(in the rows, 128 means zero)
Rotation paths and how fast each direction turns (degrees a step)
Each turn is a multiple of 5 degrees from 10 to 175, or 0.
Each row of a path follows its step; steps can be skipped.
path 1
step 1: [133 132 128 131 122 126 128 125 137 117 133 131 129 125 123 126 124 141
 137 129 132 124 128 135 119 134 129 139 121 125 128 125 130 113 129 117
 133 123 133 122 124 142 112 126 115 135 134 130 117 125 133 125 131 133
 141 126 130 117 130 133 127 124 133 131 125 122 134 120 127 127 130]
step 3: [122 126 123 128 115 138 117 119 133 120 117 136 127 131 132 120 132 127
 128 132 132 127 117 141 131 123 128 129 134 128 125 136 127 132 132 134
 125 134 124 133 127 121 125 125 121 132 126 138 130 133 136 137 125 128
 137 140 129 136 128 117 137 122 130 117 127 137 134 125 132 115 131]
step 4: [125 126 123 138 115 139 125 122 131 127 132 127 128 135 128 122 129 135
 137 132 129 139 130 128 133 127 133 127 128 124 116 129 114 130 131 126
 124 123 130 124 140 141 128 128 130 123 119 131 110 128 133 124 122 135
 129 133 132 123 130 124 130 122 122 137 128 121 126 124 146 125 120]
step 6: [115 131 134 132 131 131 104 137 128 129 134 122 126 120 128 131 139 126
 124 124 130 135 136 131 119 124 119 128 132 132 129 126 123 129 124 133
 132 123 134 131 134 121 133 132 124 128 133 132 134 130 139 133 127 129
 139 121 134 139 131 123 126 132 113 123 138 133 134 123 132 123 129]
step 12: [125 122 128 123 126 123 125 110 128 121 133 125 127 127 123 116 126 124
 139 127 129 128 130 138 128 136 132 126 131 129 121 120 124 130 133 133
 142 124 120 129 134 140 122 121 117 127 132 118 124 137 127 127 132 123
 143 127 123 128 129 121 140 127 127 130 133 132 137 134 139 121 127]
step 14: [131 129 132 142 114 134 123 132 128 140 127 135 126 132 140 126 128 133
 136 131 123 131 133 134 131 122 122 130 123 136 118 130 128 115 127 131
 125 124 131 136 125 134 127 126 125 129 126 125 125 134 147 135 126 133
 125 125 141 141 125 125 137 122 117 130 123 131 133 123 121 123 124]
step 16: [126 121 129 124 131 119 118 127 122 116 135 122 116 122 123 132 132 139
 132 129 128 126 138 127 115 121 136 127 127 126 125 130 137 134 116 132
 130 124 133 132 128 131 128 135 120 137 127 141 125 136 125 130 139 122
 128 138 139 129 124 124 127 126 128 130 133 142 132 115 132 129 134]
step 25: [126 125 138 136 130 123 116 123 125 125 124 132 122 136 140 139 129 122
 132 119 139 135 126 122 130 127 133 124 134 133 126 128 128 133 117 120
 128 125 124 141 126 129 120 131 130 131 124 130 132 132 135 127 134 125
 140 126 141 148 132 125 129 132 124 123 134 132 132 121 137 121 124]
step 26: [121 122 130 138 126 126 128 124 137 125 127 117 133 134 126 136 128 132
 121 136 133 131 135 132 131 129 133 125 126 116 124 124 138 130 117 124
 131 121 134 124 129 133 130 132 123 138 123 133 117 120 133 134 133 143
 137 141 123 130 130 134 127 128 138 127 126 126 136 116 141 129 132]
Speeds:
[128 129 128 125 125 126 128 126 127 130 126 125 129 129 127 127 127 130
 125 126 126 129 127 127 128 127 126 130 126 128 127 129 126 127 128 129
 127 130 127 128 130 125 126 127 127 130 129 127 127 131 129 128 131 129
 128 127 128 130 129 126 127 127 126 131 127 128 126 128 131 128 127] | 40
[129 127 124 128 129 126 132 130 126 128 128 128 129 129 128 128 128 124
 128 127 128 130 129 128 129 128 126 126 127 132 127 128 128 124 127 130
 130 127 126 127 127 127 128 128 128 128 131 127 127 129 128 130 125 131
 127 128 129 127 126 128 130 127 128 128 130 125 130 128 129 128 128] | 115
[130 127 129 129 129 127 128 125 129 131 127 125 128 127 127 129 129 127
 126 129 131 130 129 127 127 128 129 127 130 132 130 128 129 127 128 128
 129 128 127 131 127 128 127 128 128 126 126 125 129 125 129 130 129 128
 130 128 125 130 126 130 130 128 129 129 127 128 126 129 129 131 126] | 25
[127 124 128 128 126 131 130 127 127 129 131 128 131 128 129 128 130 128
 129 127 127 131 130 128 127 127 128 130 128 127 130 132 127 127 127 127
 125 128 129 128 129 126 129 130 124 126 130 128 127 125 128 128 129 128
 127 130 128 127 126 128 128 127 129 127 125 128 129 128 127 128 128] | 110
[129 126 126 126 129 129 129 126 129 126 129 128 130 132 129 129 130 127
 128 126 126 126 125 128 128 131 129 128 126 129 130 127 131 130 129 127
 128 129 127 129 127 126 127 130 128 126 128 126 127 126 127 128 128 128
 129 127 131 131 130 130 130 127 126 128 130 129 126 128 127 126 129] | 145
[126 129 130 126 128 128 127 129 127 130 127 129 129 130 126 131 129 127
 126 129 128 130 127 126 127 129 128 129 127 130 126 127 126 131 127 125
 127 125 127 127 130 129 130 130 130 128 130 128 128 127 127 126 123 129
 128 129 126 128 126 129 127 128 127 127 128 127 126 129 129 127 127] | 170
